(in the rows, 128 means zero)
Each named move below is a turn or a mirror, shown by a few rows before and after it. Which moves, in which order, take the first row of each later pair to the second? The first pair is answered.
bikel (before -> after):
[ 37 163  76  93 125 126 160 129 112 125 156  86  86  90 162 122 155 116
 183 192] -> [ 97 176 120 122 106 163 145 124 109 165 129  73  70  86 190 126 118 192
 160 206]
[ 86 104 101  98 124 115 134 123 130 105 122 141 149 128  78 112 143  86
 133 130] -> [157 125 159 134 101 156 118 120 127 156  95 127 135 125 116 122  95 182
 109 143]
[112 114 114  92 128  87 144 135 150 107 148 150 155 149  97 107 148  76
 113 114] -> [186 132 169 128 106 133 130 129 146 158 120 134 141 143 130 114 102 177
  89 132]
[102 113  58 132 187 152 111 139  56  84  97  97 108 101 110 141 174  76
 168  83] -> [178 133 116 168 163 197  91 135  51 129  68  88  96  94 146 148 129 175
 140  94]
Gup (before -> after):
[150 134 135 124 131  99 127 128 135 137 152 153 109 148  77 115 114  60
 113  99] -> [189 147 159 148 126 133 113 128 117 166 126 135  90 137 100 120  92 114
 102 102]
[ 88 138 131  98  63 101 150  90 169 178 152 148 114 143 127  91 119 180
 132 172] -> [121 137 138  97  65  97 165  64 194 164 151 150 125 150 136 106 123 172
 123 145]
[130 148 110 168 115 166 148 130 117  85 122 141 117  92 135 140 109  88
 122 122] -> [124 148 111 173 118 165 138 139 102  98 119 143 113  92 132 136 108  91
 126 130]
[ 83 120  88  90 133 128 126 141 138 122 140 111 121 135 129 150 163  52
 135 102] -> [168 132 119 122 124 181 117 117 127 147  99  88 108 126 166 174 136 128
 113  79]
Mibo (before -> after):
[145 152  85 159 130 147 110 106 125 132 108 103 103 133 182 127 152 130
 104 116] -> [144 143  85 146 125 125 125  96 153 116 122 118 126 145 177 120 157  98
  92 106]
[160 107 159 141 104 110  92 121 130 128 131 114 131 143 116 142  90 123
  88 122] -> [156 108 156 144 111 125  82 126 112 131 122 106 118 139 122 144  89 133
  96 126]
[179 129 164  96  85 106 163 130 186 151 162 140 161 125 112 129  99 124
 106 129] -> [177 142 151 127  99 161 125 157 120 183 123 111 114  91 131 131  87 181
 134 147]
Pairs:
(two moves a pair)
[131 108 121 177 154 127 117 170  56 146  50 159 103 131  70 126 140 107
  88 123] -> [181 110 148 178 142 119 137 140 101 140  53 168 126 147  80 134 126 112
  55  98] => Mibo Gup
[103 132 143 126 129 143 130 143 142 131 139 122 135 114 137 115 124 140
 116 132] -> [121 131 146 128 130 147 136 130 148 133 137 120 134 114 144 123 122 148
 113 124] => Gup Gup
[ 93 108 106 118 104 166 126 158  91 130  91 153 108 102 149 115 139  78
 170 122] -> [178 114 149 129  90 180 142 119 127 132  77 145 121 115 170 134 112 119
 132  89] => Mibo Gup
[134 140 120 105 103  97 147 103 154 132 137 129 156 147 145 111 132 121
 133 118] -> [ 97 142 117 106 103  95 133 133 136 149 141 137 147 141 140 101 129 122
 144 145] => Gup Gup
[147 150 128 147 135 147 103 151  93 159  99 124 114 116 127 125 116 159
 127 129] -> [160 150 150 142 122 139 113 142 118 163 107 131 125 125 132 123 104 172
 109 132] => Gup bikel
[141 145 101 115 126 150 165  82 149 102 109  81 116 116 177 157 147 134
 145 123] -> [ 88 138  87  99 126 125 166  97 148  89 128  95 123 119 155 142 163 100
 156 138] => Gup Gup
[113 146 155  98  88  88 139 122 166 122 175 154 139 138 146 136 116  84
 115 135] -> [119 153 174 118  84 106 122 142 145 161 156 149 127 124 150 129  93 135
 117 162] => bikel Gup
[147  96  84 178 191 146  99 104 107 107 101 128 122 108 116 133 144  26
 151  38] -> [ 98  98  75 179 188 133  87 140  84 125 107 137 116 103 103 117 146  31
 165  77] => Gup Gup
[200 169 140 128 112 195 153  68 124 142  95  40  98 117 216 157 129 192
 155 126] -> [171 166 104 131 132 204 139  83  82 127  83  33  82  97 200 163 149 166
 182 120] => bikel Gup
[105 135 117 118 122 150 158 160  82 107 157  93  91 128 144 174 121 116
 173 105] -> [ 87 132 116 110 116 132 168 162  92 105 168  99 101 134 138 168 120  98
 173 109] => bikel Gup
[103 148  74 100  98 125 158 122 108 128 139  77 109 145 198 104 189 108
 163 169] -> [156 158 111 119  78 145 151 115 119 156 126  76 105 151 213 109 159 166
 135 168] => Mibo bikel
[131 141 119  98 118 107 169  94 177  90 159 126 153 138 138 133 146  95
 126 118] -> [ 96 148 147 129 102 126 121 160 126 158 148 128 119 114 135 104 115 173
 139 192] => bikel Gup
[183 145 134 128 120 124 142 107 162 121 122 129 140 128 131 131 123 113
 111  85] -> [146 152 134 147 120 144 106 157 107 163 112 132 110 107 125 111 102 157
 135 133] => bikel Gup
[106 167 111 100 175  89 103 167 135 148 131 102 138 113 145 122 115  95
 146 127] -> [124 177 129 116 173 107  93 168 123 164 118  96 125 106 156 125 104 126
 144 128] => Gup Gup
[ 37 108 108 118 140  84 126 162 129 124 163 170 143 140  70  92 147  61
 132 146] -> [ 62 115 140 115 112  71 139 141 176 131 181 182 166 155  81  92 133  79
 107 153] => bikel Gup
[196 104 150 159 144 145 116 134 129 140 105 130 145 134  98 118  97 120
  74  89] -> [158  99 127 136 146 116 132 134 149 116 130 143 158 148  79 114 117  69
  80  84] => Gup Gup
[142 111  84 110 175 140 123 115 149 118 127  93 150 130 109 123 185 103
 119 113] -> [ 98 115  99 119 159 143  96 163 126 160 128 101 140 117  98 106 174 136
 132 167] => bikel Gup
[138 131 105 129 113  93 142  91 156 103 128 144 140 150 125 131 140  87
 124 122] -> [ 90 135 102 137 114  92 116 133 124 125 127 148 126 134 111 111 136  99
 145 165] => Gup Gup
[120 172 128 114 137 132 133 134 111 127 121  80  82 140 181 161  98 131
 150 197] -> [141 176 140 109 127 126 143 118 135 123 125  82  90 152 191 166  92 134
 135 189] => Gup bikel
[156 129 115 151 141 178 126 116  99 133  87  98 105 105 156 132 132 163
 142 118] -> [136 119  87 138 157 167 134 110  97 104  95  94 107 108 147 139 153 126
 156 101] => bikel Gup
[145 114 164 127 126 112 120 130 163 144 110 156 160 124 113 120 130  80
 101  98] -> [134 116 176 139 119 131  99 161 136 173 102 152 147 116 113 106 118 118
 108 129] => bikel Gup
[129 135 132 120 113 139 135 129 119 142 133 119 131 129 133 131 134 174
 140 127] -> [145 131 126 112 124 135 145 114 125 127 133 117 130 131 139 145 145 158
 139 103] => bikel Gup
[148 155 152 122 124 133 165 118 140 132 123 151 152 150 172 150 106 159
  91  97] -> [ 51 154 119 114 132 119 140 169  97 136 133 158 134 132 144 123 123 136
 133 143] => Mibo Gup
[115 130 119 134 105 134  97 154 100 142 113 110 107 118 142 146 122 140
 128 147] -> [141 125 105 116 113 118 128 112 129 104 118 107 124 136 145 160 139  99
 120 105] => bikel Gup
[163 119 164 165 123 131 131 157 132 169 109 115 130 180 137  99 114 155
  82 132] -> [184 112 147 161 137 140 137 128 131 138 102 102 126 179 145 115 125 134
  82  94] => bikel Gup
[ 77 140  86 125 126 133 110 142  76 140 123 125  85 128 126 131 143 133
 156 134] -> [157 150 134 148 109 147 109 115 107 165 105 125  98 139 143 142 105 193
 114 120] => Mibo bikel
[141 137 182 110 140  94 136 153 135 132 131 163 149 148 137 147 128 169
  94 110] -> [153 135 176 117 149 107 130 152 117 137 121 153 138 141 147 155 128 181
 100 105] => bikel Gup
[173 177  90 125 134 141 174  95 158  72 166  79 134 135 170 192 171  96
 160 107] -> [ 83 174  72 117 136 113 155 145 131  83 186  97 125 132 133 162 189  69
 184 157] => Gup Gup
[120 127  93 123 146 144 140  68 111  84 122  90 116 103 162 152 165 107
 153 120] -> [159 125 121 124 137 128 154  48 147  90 128 104 137 119 166 154 148 114
 126 113] => bikel Mibo
[136  98 102 137 148 100 113 124 121  89 112 157 157 145  82 124 132  78
 112  77] -> [179 102 132 151 134 118 105 118 125 111  99 154 159 148  89 126 109 115
  93  75] => Gup Mibo
[101 171 108 124 122 133 110 138 125 150 127  97  92 113 163 127 124 137
 174 167] -> [150 171 122 127 120 145 122 110 137 146 114  88  99 116 178 139 116 148
 158 141] => Gup Gup
[141 124  97 120 138 140 113 144 103  99 100 104 151 128 109 133 155 149
 160 148] -> [179 126 128 125 119 137 125 129 137 110 101 115 165 136 113 134 136 172
 131 143] => Mibo bikel
[143 126 129  96 117  95 173  73 171  92 163 138 158 148 141 156 139  93
 116 110] -> [ 58 118  86  96 138  97 142 136 103 102 160 138 124 129 108 137 160  75
 160 144] => Gup bikel
[132 131 120 127 101 131 149 164 157 152 143 120 110 135 111  86 116 160
 116 169] -> [139 136 110 125 110 147 149 160 137 155 137 105  95 129 126  95 122 171
 128 162] => Gup Mibo
[117 150 104 136 101 142 121 166  92 164 105 137 135 140 116 152 118 158
 113 143] -> [149 142  93 117 111 137 154 118 128 121 111 135 161 156 120 172 135 110
 104  93] => bikel Gup
[138 126 144 105 139 108 148 101 139 103 144 157 141 138 113 143 132 106
 129  99] -> [172 135 170 126 129 141 133 106 122 140 124 141 124 129 136 142 110 167
 122 115] => bikel Mibo
[163 164 130 133 101 147 121 125 104 139 130 121 140 150 133 106 140 145
 151 163] -> [180 158 120 127 108 148 137 103 118 113 127 121 142 156 133 119 149 122
 145 133] => bikel Gup
[139 147 153 112 120 125  84 129 137 148 125 106 130 143 134 106 104 193
  77 135] -> [109 143 152  98 112 106  89 138 147 145 140 118 138 146 116  93 110 174
  81 151] => Gup bikel
[125 136 127 129 133 166 103 150 114 143 119 132 109 112 144 110 126 146
 149 150] -> [148 132 111 110 143 149 130 109 149 105 130 133 124 127 147 127 143  96
 142 109] => bikel Gup
[ 82 135 131 122 149 120 142  82  84 110 119 110 102 160 116 137 158  77
 158 128] -> [122 138 142 134 151 144 149  67  82 108 103  97 100 157 135 145 150  99
 144 106] => Gup bikel
[ 72 136  90  96 129 102 157 121 144 100 140 114 122 133 143 129 160  83
 167 150] -> [ 71 147 104 121 125 134 124 155 100 143 120 106  94 115 145 119 139 138
 176 183] => Gup Gup
[119 113 127 149 131 169 114 110 108 144 172 105 120 116 142 142 111 157
 110 148] -> [135 105 115 135 141 164 130  86 122 120 176  98 128 118 145 152 120 126
 108 118] => bikel Gup
[149 154 139 160  96 165 127  99 117 141 128 139 151 109 124 132 123 186
 134  77] -> [144 148 123 158 109 169 125 103  96 127 122 135 142 101 125 133 133 170
 143  58] => bikel Gup
[129 141  92 122 149 156 126 127  98 143 103 111 112 134 148 137 124 145
 122 106] -> [131 142  84 113 150 147 140 111 122 124 113 116 126 139 151 146 137 128
 120  93] => Gup Gup
[139 142 154 143  99 105 134 176 129 172 141 133 138 118 163 107 118 204
 129 166] -> [ 97 145 133 136 105 108 138 186 113 162 147 118 125 111 167 105 140 186
 158 172] => Gup Mibo
[104 140 140 113  81  99 151 141 172 136 146 126 148 149 139 100 103 130
 119 149] -> [ 99 130 122 101  95  93 156 128 176 116 151 122 154 149 136 106 115 106
 124 130] => Gup bikel
[218 133 147 171 111 132 116 116 120 103  89 111 155  99 106 102 144 111
 126  29] -> [161 133 143 182 115 142  77 174  62 138  77 115 129  81  91  78 142 138
 154  85] => bikel Gup
[137 120 110 100 136 102 144 110 173  96 160 133 136 146 120 132 132  84
 123 107] -> [ 77 121 106 110 133 100 113 160 130 128 158 145 116 130 106 106 129 104
 144 158] => Gup Gup
[103 144 132 103 118  99 115 130 152 111 155 124 132 135 132 107 132 137
 135 143] -> [146 149 137 123 126 136 113 116 131 114 123 107 116 124 152 122 127 168
 136 125] => Gup Mibo
[125 137 145 133 127 121 131 151 128 135 123 124 118 128 136 114 123 146
 132 159] -> [151 133 138 128 133 118 150 122 151 110 123 121 125 138 148 132 131 121
 122 125] => bikel Gup
[125 131 174 113  63 141 125 109 132 133 136 112 143 180 162  72 115 114
 104  99] -> [ 80 126 155 109  70 133 113 134 112 134 142 122 137 177 144  63 125  92
 123 116] => Gup bikel
[152 105 155  97 125 124 118 120  81 103 103  98 150 108 124 120 117 144
 112 140] -> [148 102 148  93 133 120 117 113  79  93 103  94 151 109 119 120 128 131
 118 133] => bikel Gup
[126 144 111 121 114 144 123 115 115 111 116 118 111  95 148 115 156 137
 123  85] -> [146 150 131 119  96 135 137 102 146 119 128 130 128 110 148 119 146 145
 107  86] => Mibo bikel
[125 130 133 104 111 122 148 120 157 145 140  96 129 126 159 126 127 145
 143 169] -> [142 129 133 108 114 130 150 110 153 143 137  91 132 118 164 135 127 149
 143 161] => bikel Gup
[187 126  67 133 159 126 113  91  96  70 101 121  98 142  97 172 155  73
 144  74] -> [174 118  81 124 148  82 125 100 131  71 129 157 132 162  67 153 149  53
 115  84] => Gup Mibo
[109 113  70 131 146 170 101 147  82  67 141 149 129  99 124  94 167 130
 127 111] -> [169 120  92 140 140 192 106 112  96  68 124 135 135 102 149 109 152 161
 108  81] => Gup bikel
[168 137 153 149 119 155 124 113 138 161 122 124 122 120 154 121  98 181
 121 124] -> [176 131 133 145 136 159 127  96 124 135 118 114 121 117 157 133 112 156
 127  91] => bikel Gup
[139 144 152 108 128 135 131 120 127 132 124 110 128 110 169 134 112 126
 121 123] -> [132 142 144 116 132 138 125 127 114 129 118 111 123 105 167 134 113 130
 125 118] => bikel Gup
[132 122 100 127 140 126 143 124 134  93 125  95 131 135 156 143 135 122
 152 104] -> [ 98 126 112 139 136 126 119 166 105 120 125 105 118 126 142 129 129 140
 163 147] => bikel Gup
[156 148 146 110 130 121 138 112 178 121 180  87 109 135 142 137 121 134
 116 128] -> [144 152 152 129 129 135 119 138 146 145 162  83  95 121 143 131 109 164
 127 149] => bikel Gup
[203 116 130 117 121 169 140 128 160 117 109 155 164 138 151 157 125 114
 101  99] -> [133 107 105  95 127 135 146 148 165 101 140 177 176 143 125 142 142  60
 119 123] => Gup Gup
[132 131 168 107  96  99 159 111 197 155 157 155 150 147 107 138 110 119
 103 134] -> [ 44 126 102 104 131 112 133 149 128 138 150 134 115 116  95 136 143  81
 163 153] => Mibo bikel
[ 95 130 102 120 124 115 138 122 131 109 141 143 125 153 123 143 154  89
 162  97] -> [ 78 137 109 141 121 132 114 155  95 140 132 138 106 140 121 131 140 123
 169 126] => Gup Gup
[110 106 123 128 142 142 107 192 103 150 124 141 113 110 115 176 115 129
 141 132] -> [161 108 136 129 139 154 117 161 118 145 111 129 116 116 137 192 106 143
 122 110] => Gup Gup
[ 80  78 120 119 158 135  78 187  48 115  96 165 122 110  70 109 123  93
 140 121] -> [100  73 118  88 148 103 119 137 116  74 127 174 158 138  67 118 140  43
 114  87] => bikel Gup
[113 101 142 125 106 105 128 160 137 126 114 157 143 131  97 131 123 110
 107 150] -> [156 108 157 136 104 134 127 148 131 136  94 136 132 122 126 145 108 153
 103 146] => Gup Mibo
[102 140  89  99 146 156 165 158 144 137 135 137 108  90 100 129 117  61
 173 107] -> [ 91 144 105 102 129 138 161 168 154 154 149 150 114  93  93 115 104  74
 169 133] => bikel Gup
[173  87 153 134 146 125 124  96 131 126 139 155 159 149 129 124  84 145
  76 107] -> [ 88  89 132 133 148 108 102 146  93 142 153 166 147 139  98  98  97 127
 107 153] => Gup bikel
[164 131 189 173 138 149 100 174 114 152 106 139 126 113  90 123  79 200
  82 137] -> [142 129 198 157 119 120 115 175 146 155 130 157 145 128  81 113  78 188
  76 156] => Gup bikel
[126 117 139 149 121  78 115 163 141 117 138 134 145 166  94 119 132 107
 105 116] -> [122 122 146 161 116  92 101 181 119 136 126 134 135 158  99 107 119 135
 108 135] => Gup Gup
